Each named turn below is shown by a few rows before and after it. Which turns, in which order, take the first row of each later pair to the second? The first pair is answered.
j_718:
[-18 -31 -44  12   9  17 -30  33  -1] |-> [-27 -23 -20 -32   5  25 -30 -10  32]
[ 31 -30  13  -9  17   4 -10  -7   8] |-> [ 25 -31  -1   6  17   6 -11   9  -1]
[-34  -4 -17  -8   2   2 -17  11 -14] |-> [-24   0   9 -34  -6   2  -8 -18  10]
j_903:
[ 14 -19 -15  47  -2  13 -19  46 -28] |-> [ 25 -34  -8  34   7  19 -37  36 -16]
[ 10 -10   8  42 -10 -13  18  20 -28] |-> [  0 -16   1  42  -6 -10   4  29 -33]
[ 17   5  23   3 -19 -19  31 -16   7] |-> [  1  20   8  15 -26 -19  32   2  -1]
j_643:
[  9 -15  24 -12   8 -11 -16   1 -10] |-> [-21  -5  21 -19   8  -1 -27   0 -10]
[ -8 -42  19   6  19  26 -36  10  17] |-> [-57  -1  10   3  -1  29 -20  11  19]
[ 19  26   3  -9 -23  -8  12  -2  -4] |-> [ 37  -1   7 -15 -10  -6  -5  -3  -1]
[  2 -11  -4  -8  18  12 -18 -14  11] |-> [-20  14  -9  -7   6  12  -9 -14  15]
j_681:
[ -6 -39 -30  13  25   7  20  -1 -10] |-> [-32  -9 -21  -6   7   7  32 -15   6]
[-10  -4  -5  31  25   8 -15  46 -26] |-> [-41  42  18   0  -3   6  18   2   4]
[  4 -58 -12   7  38  17 -53  23  -3] |-> [-72   7   1 -29   3  22 -20 -20  33]
Then:
Between the rows of a pair lie two turns.
[ 43 -42  -2  53  27 -18  -1  34 -37] |-> [ -3 -67 -11   2  48  16 -57   7  -3] => j_718 j_903
[ 17 -33 -21  12  20   2 -28  24 -17] |-> [ 34   3  24 -19  -3  -9  21 -29  18] => j_681 j_681
[-20 -21  24   1 -45  24  26 -28  43] |-> [ 23 -33  20  39 -45   6  44   2  11] => j_643 j_718
[-30   1  -2 -14  14  14 -17  -8  10] |-> [ 10 -13  13 -15  16   7 -12 -20  15] => j_903 j_681
[ 34  23  35 -14 -20 -14  37 -34  18] |-> [  3 -20  13 -40  13  20 -29 -33  38] => j_643 j_643
[ 42  -2  27  -6   2  10  17 -30  11] |-> [  1 -30  -1 -11  27  36 -32 -10   5] => j_643 j_681
[ 42  -5   0  15   5   0  -1   4 -22] |-> [ 10 -20  -8 -13  18  24 -37  -5  -3] => j_643 j_718
[ 41 -19  62 -15 -10  13  10 -65  22] |-> [-37   2  39 -41 -10  38 -13 -65  34] => j_643 j_643
[-41 -21 -40  18  14   7 -47  23 -18] |-> [ 66 -36  23   6   6 -25   1 -19   3] => j_681 j_681
[-45  -4 -38  -8  -1  20   0  48 -11] |-> [ 29  -7 -14  18 -10  -8  41  48 -26] => j_643 j_643
[ 10   6  17 -18  -9   4   9 -20  18] |-> [ 33 -13   0  11   7  -3   1  10  -7] => j_903 j_681
[-52  22 -17 -13   9   7 -10  12  -4] |-> [ -7  40  20  -8 -12 -19  37 -10  -5] => j_681 j_903
[  4  30  19   3 -32   0  14 -31  42] |-> [ 26 -29 -13  36   4  10 -42  19   6] => j_643 j_681
[ 26 -39 -18  16  22  -5 -21  33 -17] |-> [ 29  10  26 -19 -11 -16  29 -28  27] => j_681 j_681
[ 20 -57  27  -7  53 -20   4 -35  18] |-> [-75 -18 -23  10  44  -3 -13   7  -4] => j_718 j_681
[-22   4 -30  22 -11  20 -46  21 -11] |-> [-40  39 -11  -1 -27  17 -24  -8  12] => j_643 j_718
[ -8 -36 -32  28  24  22 -43  47 -23] |-> [-21  57  24 -11 -30   2  46 -29  24] => j_643 j_681
[ 32 -41 -17  28  36  11 -50  39 -29] |-> [-42   5   4 -49  19  34 -50 -26  31] => j_643 j_718
[-14  -2   4 -22 -15   9   0 -27  21] |-> [ 26  -8  -1  23 -11 -11  13  10 -17] => j_718 j_718
[-52  36 -29   6   2  22  -6  19 -46] |-> [ 24  44  11  24 -14  -5  46   1 -44] => j_681 j_718
[-35  24 -11  22 -25  -3   9  23 -12] |-> [-38   6   5 -24 -12  14 -12 -13  23] => j_903 j_718
[-17  16 -10  11 -16  -9  22  24 -15] |-> [-41   7 -15  -7  -5  12  -6  13   0] => j_718 j_903
[ 13 -48 -41  -4  17  33 -65  16 -20] |-> [ 40 -32  12 -53   1  25 -34 -49  26] => j_718 j_903
[ 28 -34 -24  36  14   1  -9  44 -24] |-> [  5  36  -2  29 -28 -18  56  17 -12] => j_681 j_643
[53 -7 16 -2 10  5 -2 -9  6] |-> [-34  31 -22   2  -1  17  -6  12  -4] => j_718 j_681
[-24 -44 -11 -50  -3   8 -49 -19  39] |-> [ 68 -45  20 -13 -21 -31  10 -19  16] => j_903 j_718
[ 96 -38  11  18  35 -15  -3  21  -4] |-> [ 22 -14 -41  47  31  -1 -21  68 -35] => j_903 j_718
[ 21  29   9 -31 -34   9  31 -42  21] |-> [ -2 -30 -39 -13  13  33 -49   4  -5] => j_681 j_643
[ -6  17  37 -34 -40  21   2 -36  23] |-> [  2  38  30  -8 -52  11  30 -22   7] => j_643 j_903
[-33 -53 -33 -10  38  27 -68  12  -1] |-> [-39 -37  -7 -48  28  30 -60 -32  38] => j_903 j_681
[ 21  30  44 -23 -32 -16  42 -58  16] |-> [-81  17 -41   1 -11  15 -30  14 -22] => j_681 j_681
[ 21   4  15  -4 -17   4   8 -39   9] |-> [-19 -10 -23   5   2  18 -33  -1  -7] => j_681 j_643
[  0  21   9  13  -9  -7  18  14 -21] |-> [  9 -18  -2   5  17  12 -21  18 -11] => j_643 j_643
[  5 -40  -5  -3  35  -1 -30 -24  28] |-> [ 30 -48 -12  14  33 -11 -17  -8  13] => j_718 j_718
[-47  18 -17   2  -7 -10  13   6 -10] |-> [ -4  10  21 -22 -11 -15  30 -31  13] => j_903 j_681
[  8 -35  27 -33   8  27 -34 -11  13] |-> [ 42 -47  20   5   5  11 -20  26 -19] => j_718 j_718
[ 10  18  33  -1 -22  -9  47  -3  -4] |-> [-19 -32  -9   6  15  18 -24  38 -19] => j_643 j_681
[-26  36 -21  36 -25 -39  23  41 -10] |-> [-24  51  12  -6 -37 -32  39  -9  26] => j_903 j_681
[ 41 -12  26  -5 -27  -2  24   0  -7] |-> [-34  19   3 -17 -39  14  12   4  -7] => j_681 j_681
[-38  33  -4 -10 -21   5  14  -2   6] |-> [ 50 -17  12   0   0  -3   7   0   3] => j_643 j_643
[-24  32  -5  -3 -14  -2   7   2   1] |-> [-18  20   4 -19  -8   1   2 -17  17] => j_903 j_718
[ 27 -40 -27  27  26  11 -30  29 -16] |-> [-15  34  18 -31 -17  13  26 -45  38] => j_681 j_718
[ -4 -24  10 -25   7  17 -28 -20  26] |-> [-15 -34 -14   3  11  19 -39  16   2] => j_718 j_681
[  0 -35 -17   7  41  -1 -61  45  -3] |-> [-38 -15 -17 -21  36  13 -66  29  17] => j_643 j_903
[ 24  35 -29  42 -29   1  24  46 -42] |-> [ 14 -18 -46  19   9  30 -44  55 -34] => j_903 j_903
[-64  16  18 -68  -5  20 -12 -40  33] |-> [ 74  -3  25  30 -12 -34  47  17 -37] => j_718 j_718
[-36  18 -12  -6   4   5  -5  13 -13] |-> [-12   2  14 -36   6   8  -9 -20  12] => j_903 j_718
[ 40 -25   5  20  22 -10   3  11 -10] |-> [-52  25  -4  -9   4   6   7 -10  14] => j_718 j_681
[ 83 -62  -2  19  50 -31 -31  11 -26] |-> [-106   44  -51   -8    9   -2  -23   11  -10] => j_643 j_643
[-19  19  18 -10   0   5  18 -25  20] |-> [-38  26   0  -1  -2   5  18 -10   8] => j_903 j_903
[ -9  -1  -2  39 -21 -20 -15  21 -15] |-> [ -1  12  28   5 -30 -21   1 -28  14] => j_718 j_681
[-49  17 -17   5  12  -6   2  25   0] |-> [-10  16  21 -25  10 -12  19 -21  34] => j_903 j_681
[-14 -25 -24  15  17  10 -28  34  -5] |-> [-44  -2 -23  -5   1  14 -21  16  14] => j_903 j_643
[-17  20 -17  20 -11  -6  20  19  -8] |-> [-41  12 -19  -3   3  14  -6  12   7] => j_718 j_903
[-25  29 -12 -13  10  15   3   4  19] |-> [ 26   2  11 -21  23  11  -6 -10  31] => j_681 j_643
[  4  27 -12  30 -29  -9  23   9  -7] |-> [ 24  20   3  20 -30  -9  33  -8   5] => j_718 j_681
[-52  20 -35  11   9  -4  -5  28 -21] |-> [-35  -9   0 -44  18  10 -24 -28  33] => j_903 j_718
[-1  9 -1 21 -9 -9 28 -4 -5] |-> [  9 -30  -4   8  20   8 -16  -3   2] => j_643 j_643
[ -1  -2  32 -59  -3  18   3 -46  68] |-> [ 38   7  49 -40 -14  -5  38 -43  56] => j_903 j_643
[-36  67 -34  37 -30 -12  26  19 -30] |-> [-79  48 -43  -6 -12  16 -26   5  -3] => j_718 j_903
[ 40  13  25  19  -8 -32  46   1  -8] |-> [ 20 -17 -11  41  18 -19   2  44 -35] => j_718 j_643
[  8 -12  -3 -11  17  16  -5 -13  28] |-> [ 26 -17 -13  14  15   7   0   9   7] => j_718 j_718
[ 16 -65  16 -24  38   9 -51 -17  27] |-> [ 50   0  55 -10 -16 -24  44 -43  26] => j_903 j_903
[ 56 -41 -14  24  20 -20 -12  23 -30] |-> [ 11  36  27 -25 -26 -24  40 -44  19] => j_681 j_681
[-64  20 -21 -24   5  26 -17  -1   0] |-> [ 60 -39  16 -14  26   8 -14 -16  -2] => j_718 j_681
[ 27  -5   3  -1   2  -8   5  -1 -10] |-> [-10  19   0 -15 -12   2  11  -9   0] => j_681 j_681
[ 24  -8 -46  28  21   8  -9  51 -46] |-> [-22  -3 -54  -2  25  30 -41  43 -27] => j_903 j_643
[ 56  30  34  -7 -18  19   4 -66  47] |-> [ -4  84  -6  37 -44   2  31 -14   6] => j_903 j_903
[-36 -12 -25   0  -1  12 -34   6  12] |-> [-46   9 -27  10  -7   5 -15  14   5] => j_643 j_903
[-47 -18 -16 -13  26  30 -47  23  -8] |-> [ 42  15  49 -11  -6 -15  39 -22   6] => j_681 j_718
[  3 -21 -31  39   7  -6  -7  25 -21] |-> [-27 -32 -30   1  16  14 -36   5   7] => j_903 j_718
[-16  29   9 -14  -8 -12  33 -32  10] |-> [-29  -8 -33  18  19   1 -19  18 -20] => j_681 j_681
[-40  39   4  -2 -18   6  15  -8   3] |-> [  0 -12 -14  30  12   5 -17  29 -30] => j_681 j_681
[ 21  15   8  16 -11 -26  33   8 -10] |-> [ -8 -30 -11 -12  25   5 -33   9   5] => j_643 j_643
[ 17 -17  29 -27 -13 -23   5 -29  18] |-> [-27  -7  10 -37 -14  -9  -8 -28  26] => j_643 j_643
[-46  52   8  -4 -20   0   5  -1   7] |-> [-57  20  -6 -19   3  14 -44   5   9] => j_903 j_903
[-43  25   9 -13  -4  47  -7   8 -13] |-> [  6  30  38  -3 -20  26  33  -7 -15] => j_681 j_903
[-57  31 -26 -45 -24  10   4  -1 -13] |-> [ -1  15  16 -69 -20   2  16 -43  14] => j_903 j_718
[ -9   3 -18  20   8  -9 -10  39 -23] |-> [-26   5 -22   8  10   0 -18  31 -15] => j_903 j_643
[-36 -26 -12 -13  26  17 -46  12   7] |-> [-64  17   1 -24   0  13 -12  -9  24] => j_903 j_643
[ 30 -33   5  19  30  -6  -4 -14  -4] |-> [ 29  -6  11  29  11 -15  27 -13 -14] => j_903 j_903
[46 21 25 15 -6 -9 44 19 -8] |-> [-53  15 -23  -5  13  30 -17  38  -2] => j_681 j_718
[ 28 -15   9  21   5 -21  11  -6   7] |-> [-33 -11 -21  12   9   0 -17   7   7] => j_718 j_718
[ 66 -26  -8  -4  19 -23   6 -15   4] |-> [ 34 -20  -5 -36  21  -6  -8 -34  31] => j_643 j_903
[ 45 -15  29   1   1 -13  11  -3   7] |-> [ 30 -20  28 -17  10  -1  -3 -20  26] => j_643 j_903
[ 41 -24 -15  50  26   2  -3  25 -21] |-> [-54  -1 -37  10  27  30 -29   8   7] => j_681 j_903
[ 10 -26 -32  22   6   6 -29  25 -28] |-> [-33 -12 -35  -6   6  24 -39  13 -11] => j_903 j_643
[ 20 -13  -7  14  14 -16  -3  12   6] |-> [  2  16   4  -6  -5 -12  15 -12  21] => j_681 j_681
[ 60 -55   4  27   7   6 -42  30 -40] |-> [-22 -39   1 -40   9  37 -80 -13  10] => j_718 j_718
[  3   1   0 -30 -18  -9  25 -48   7] |-> [-31  20 -23  -5 -28  -6  30 -24 -11] => j_903 j_903
[  5 -42 -13   9  19  10 -43   1  -8] |-> [ 28 -48  -1  12  14   1 -28  -7  -8] => j_903 j_718
[ 49 -51  -8  29  24  -2 -13  21 -24] |-> [-53 -18 -28 -19  20  31 -41  -1   7] => j_681 j_903
[  0  54  35 -22  -7 -40  45 -25  29] |-> [ 57  13  24  24  11 -49  33  17 -10] => j_903 j_681
[ -9 -40 -12 -31  15  13 -35  12  11] |-> [-11  11  16 -43 -18  -1  16 -23  26] => j_643 j_718
[ 44 -11  39 -30   3 -25 -35  -6   0] |-> [ 18 -22  17 -32  15 -11 -60   6  -4] => j_681 j_903
[-72  21 -26 -14  -5  20 -19  32  11] |-> [ 63 -39  35 -19  14  -2   0  -1  23] => j_718 j_681
[ 23 -12   8 -47   9  17  -3 -34  18] |-> [-14 -15 -38  -3  21  24 -28  27 -26] => j_718 j_681
[-53  14  -2  -4  -7   7 -13 -17  -3] |-> [-34  -4  12 -15   3  11 -24 -35  14] => j_903 j_903
[ 74 -28  19  39  17  17 -29  24  -8] |-> [ 76   5  35  51  -1  -1   6  22 -12] => j_903 j_903
[-17  50  -9  39  -4   2   8   0 -35] |-> [-48  39 -17  11  11  23 -27  -9 -15] => j_718 j_903
[-31   8 -38  29   0   9  -9  70 -19] |-> [ 38   8  43 -40  -8   1  20 -27  51] => j_718 j_681
[  6 -18   2  32   4   4  -9  38 -17] |-> [-18 -27   8  -7  16  25 -34   7  14] => j_718 j_903
[  2  16 -16  22  -7  -8  31   6 -30] |-> [-35  24  -9 -11  -4   6  13 -21   3] => j_718 j_718
[  3 -33   4 -27  21  20 -38  -6  18] |-> [ 44 -38   7  -1  17   4 -18   7  -2] => j_718 j_718
[ 50  -7  16  30 -11 -28  19   4 -15] |-> [ 16   3 -13  45 -11 -20   4  33 -33] => j_903 j_903
[ 46  -4  42 -28   4 -11 -14 -36  22] |-> [ 48 -35  18 -12  27  -1 -46  -6   6] => j_681 j_903
[-13   4 -35  35  13 -11 -18  47 -43] |-> [-21  21  22 -55   4  -2  -7 -46  36] => j_718 j_718
[ 28   4   9  30   6 -18  16   7  -8] |-> [  6 -24  -5  11  23   8 -30  13   1] => j_643 j_718
[ 54   0  38 -12  -3  -3  23 -33  18] |-> [ 61 -26  23  -1  12   2   1 -21  10] => j_903 j_643
[  3  -8 -28  24 -18  16  -1  38 -20] |-> [-17 -11 -30  18 -14  29 -14  37 -14] => j_903 j_643
[ 17  32  29  -1 -36 -22  48 -27  12] |-> [ 63 -37   2  29   4 -18   4  15 -19] => j_718 j_643
[-37  -6 -11 -26  -1  26   4  21   3] |-> [-31   7 -11 -13  -9  15  20  37  -5] => j_643 j_903
[-55   3 -27  12  -9   3  -8  31  -9] |-> [  6   3  36 -24 -20 -14  32 -31  29] => j_718 j_718
[  5 -20 -23  22   4  10 -16  28 -15] |-> [ 37 -35   0   2   7   9 -15   7   0] => j_903 j_903
[ 27  49  21  36 -42 -41  79   2 -24] |-> [ 24 -50 -33  51  28  -9 -29  61 -53] => j_643 j_718
[ 67   6  48 -14  -9 -28  31 -17   8] |-> [-44  41 -27  25 -17  -8   4  50 -33] => j_718 j_681
[-13  10  -1 -16 -13   6  -1 -23  24] |-> [ -2 -15 -10 -20   7  14 -20 -14  14] => j_681 j_643
[-61  15 -52 -10   4  -1   5  -2 -21] |-> [-13  37 -15  -5 -19 -22  61 -30 -17] => j_681 j_903
[  7  -1  17 -19 -24  -1  31 -28  20] |-> [ -3   9  -1  12 -32  -9  43  -2  -6] => j_903 j_718
[ 82  18  64  -4   2 -13   8 -53  40] |-> [ 60   0 -11  76  21  -9 -21  54 -41] => j_903 j_681
[-17  25 -11  27  -5 -19  15   4 -29] |-> [ 10  13  -6  29  -2 -25  15   8 -37] => j_681 j_681
[ 12  16  35 -30 -21 -20  37 -62  36] |-> [ 12 -29  28 -46   8   2  -7 -65  47] => j_643 j_643
[ 55   7  45   1 -19   3   5 -19  -8] |-> [-24  -1  16 -33  -5  34 -44 -19  10] => j_643 j_643
[-19  -9   2 -34 -17  25   0 -24  19] |-> [-12 -23   1 -34  -8  28 -16 -18  17] => j_681 j_643
[-79   0 -31  -6  -3   9 -51  28 -16] |-> [ 74 -60  21  10  15 -27 -25   8 -16] => j_681 j_681
[101  -3  29 -19   0  -5  29 -29   6] |-> [ 94 -37  11 -22  25   6 -14 -10   3] => j_903 j_643
[ 34 -46  18 -48  26  30 -36 -36  29] |-> [ 89 -27  16  25   4 -10  21   4 -24] => j_903 j_718
